Read these off the grid that follows. Counting starts at 1.
1) Give the entry at row 1, column 1.
2) Give the bottom-left entry.
3) Give the entry in the bottom-right corner.
4) Give the entry in row 1 and column 2.
5) Give the entry in row 2 and column 1.
6) Give the entry in row 3 and column 2.
7) Give the entry in row 2 and column 2.
8) Give the top-right entry.
[[133 149 140 135 141 137 140 145]
 [135 136 131 128 123 123 135 145]
 [136 149 126 129 129 127 141 133]]
1) 133
2) 136
3) 133
4) 149
5) 135
6) 149
7) 136
8) 145

Read these off the grid that follows.
1) Which number is the fifth entry in reading order?
2) Which number is the entry directly below the smallest entry?
3) Which number is the entry directly above 135?
4) Which number is the entry just left of the smallest entry?
5) Which number is the entry just left of 136?
[[134 132 123 105 111 131 137]
 [132 136 143 126 128 123 135]]
1) 111
2) 126
3) 137
4) 123
5) 132

[[137 132 144 141 121 117 122 109 114 132 113 135 116]
 [129 131 124 143 111 104 106 108 116 121 101 139 115]
 [119 119 130 128 145 144 154 145 150 116 148 154 155]
 [146 141 140 137 118 107 118 139 109 134 125 110 109]
 [153 135 118 117 139 142 148 148 142 149 147 138 116]]
Counting starts at 1.
The entry directly above the smallest entry -> 113
Give the entry in row 3 and column 1.
119
The entry directly above the centre entry is 106
The entry just right of the smallest entry -> 139
The entry just right of 110 is 109
Give the entry at row 2, column 2.
131
The entry just left of the centre entry -> 144
Give the entry directly above 115.
116
The bottom entry of the column that holds the largest entry is 116
Give the entry in the bottom-left corner.
153
The entry directly below 130 -> 140
Give the entry in row 1 and column 2.
132
The entry at row 1, column 3: 144
The entry directly below 110: 138
The entry at row 1, column 1 -> 137
The entry directly above the largest entry: 115
The entry directly below the smallest entry -> 148
Give the entry in row 3 and column 3.
130
The entry just left of 113 -> 132
Give the entry at row 2, column 1.
129
Give the bottom entry of the column that holds the smallest entry.
147

Questions about the table below.
1) Which number is the bottom-left entry?
2) Which number is the 3rd entry on the diagonal from the top-right corner?
3) Which number is the first entry in the row that holds the smallest entry?
4) Which number is the top-left entry?
5) Which number is the entry just right of the largest entry?
6) Which number is the 3rd entry, reading row by row?
7) Which number is the 2nd-last entry, reading row by row?
8) Which number is the entry in the bottom-right corner?
[[116 140 146 152]
 [114 144 155 137]
 [122 107 135 146]
 [135 124 141 126]
 [139 122 139 116]
 [148 125 142 117]
 [115 138 150 140]
 [112 137 146 137]
 [153 115 109 109]
 [151 125 125 131]]
1) 151
2) 107
3) 122
4) 116
5) 137
6) 146
7) 125
8) 131

[[140 117 120 120 128 123 130 131 134 147 122 133 138 127 120]
 [131 128 131 144 131 127 111 119 117 131 128 117 131 118 134]
 [129 128 127 104 141 133 123 119 135 125 123 134 132 121 133]
 [133 134 118 123 129 124 133 116 116 125 105 127 125 127 134]
 [135 140 128 122 118 146 126 121 131 120 133 139 131 124 118]
 [135 131 119 108 130 133 130 116 120 122 135 133 135 117 125]
 [110 126 134 135 123 134 118 130 119 136 146 127 131 133 127]
 [125 121 130 119 124 136 130 123 124 134 128 137 105 124 141]
 [122 102 125 135 127 127 136 123 141 126 124 128 127 123 124]]
The second entry from the end, reading row by row is 123
The entry in the top-left corner -> 140
The third entry from the end, reading row by row?
A: 127
The 1st entry on the diagonal from the top-right corner?
A: 120
The third entry on the diagonal from the top-right corner?
A: 132
The smallest entry in the first row: 117
The entry directly below the centre entry?
A: 116
The last entry, reading row by row: 124
The largest entry in the first row: 147
The 2nd entry on the diagonal from the top-right corner?
A: 118
The entry in the bottom-left corner?
A: 122
The smallest entry in the last column?
A: 118
The third entry, reading row by row -> 120
The entry directly above the smallest entry?
A: 121
The smallest entry -> 102
The fifth-last entry, reading row by row?
A: 124
The entry directly above the centre entry: 116
The centre entry?
A: 121
The entry just right of the centre entry?
A: 131
The entry just right of the largest entry: 122
The second entry on the main diagonal: 128
The second smallest entry?
A: 104
The entry just left of the largest entry?
A: 134
The entry just left of the centre entry is 126
The bottom entry of the column that holds the largest entry: 126

x =
[[128 128 127 128 129 129 134 146 146 134 129 128 129 128 128]
 [128 128 134 143 151 141 130 129 127 128 128 128 128 128 128]
 [128 128 134 143 150 143 131 129 128 128 128 127 127 128 128]
 [145 145 136 129 128 128 128 129 128 128 129 128 128 129 135]
 [128 128 126 129 135 147 147 133 129 128 128 128 128 128 128]
 [135 129 127 128 128 128 128 129 128 128 128 135 140 150 144]
 [128 128 127 133 140 148 143 131 128 128 128 127 128 128 128]
 [128 129 141 146 143 132 129 129 128 129 128 128 129 128 128]
 [138 146 145 141 130 128 129 129 127 128 128 128 127 128 129]
 [128 128 128 129 134 146 148 135 131 128 129 127 128 128 128]
 [127 128 127 128 129 130 143 154 144 129 128 129 127 128 128]
 [127 128 128 129 135 147 147 133 129 129 128 127 128 128 128]
 [127 128 127 128 134 146 148 134 130 128 128 128 128 128 128]
 [127 128 127 128 129 128 129 129 135 144 150 139 135 128 128]
 [128 129 133 143 151 142 131 130 128 128 128 129 127 128 129]]
Indices start at 1.
The entry in row 1 and column 1?
A: 128
The entry in row 2 and column 1?
A: 128
The top-right entry -> 128
The entry directly below the smallest entry is 127
The entry directly above the smallest entry -> 136
The entry just left of the largest entry?
A: 143
The entry at row 3, column 3?
A: 134
The entry in row 1 and column 2?
A: 128
The entry just left of the centre entry is 129
The bottom entry of the column that holds the largest entry: 130
The entry at row 1, column 3?
A: 127
The entry at row 3, column 1 is 128
The entry in the bottom-left corner?
A: 128
The maximum is 154
The bottom-right entry: 129
The entry directly below the largest entry?
A: 133
The centre entry?
A: 129

[[120 116 111 127 127 103]
 [144 130 132 133 117 117]
 [133 128 139 125 132 119]
 [114 129 127 127 111 127]]
Find the bottom entry of the column that holds the smallest entry.
Answer: 127
The top-left entry: 120
The last entry of the smallest entry's row: 103
The third entry on the main diagonal is 139
Find the entry just right of the largest entry.
Answer: 130
Find the entry in the bottom-left corner.
Answer: 114
The entry just left of 130: 144
Find the entry just right of 114.
Answer: 129
The 3rd entry in reading order -> 111

Read these off the row that follows.
1) Which number is the maximum?
2) Which number is the entry just right of 151?
[125 125 136 108 141 133 138 151 108]
1) 151
2) 108

a =
array([[124, 130, 131, 120, 126],
       [129, 122, 128, 136, 129],
       [122, 132, 132, 114, 125],
       [123, 134, 132, 129, 128],
       [121, 135, 133, 110, 125],
       [129, 140, 130, 130, 134],
       [129, 130, 132, 128, 133],
       [128, 116, 135, 124, 131],
       [126, 127, 130, 126, 127],
       [130, 122, 129, 136, 129],
       [130, 152, 127, 133, 136],
       [124, 129, 131, 121, 126],
       [128, 126, 125, 128, 129],
       [128, 128, 133, 127, 133]])
The bottom-left entry is 128
Give the 2nd largest entry.
140
Give the entry directly below the largest entry.
129
The entry directly above the smallest entry: 129
The third smallest entry: 116
Give the 1st entry in reading order.
124
The last entry, reading row by row is 133
Give the 2nd entry on the diagonal from the top-right corner.
136
The second smallest entry -> 114
Give the bottom entry of the column that holds the smallest entry.
127
Give the entry directly above the largest entry.
122
The third entry on the diagonal from the top-right corner is 132
Give the bottom entry of the column that holds the largest entry.
128
Give the entry just left of the smallest entry.
133
The first entry in the row that holds the largest entry: 130
Give the third entry from the end, reading row by row.
133
The entry directly below 140 is 130
Give the top entry of the column that holds the largest entry.
130
The fourth entry, reading row by row -> 120
The top-right entry -> 126
Give the entry directly below 123.
121
Give the entry directly below the smallest entry.
130

[129 111 113 146 154 106 125 127 126 122 129 156 125]
What is the entry just right of the smallest entry? 125
What is the maximum? 156
What is the entry just left of 111? 129
The entry just left of the largest entry -> 129
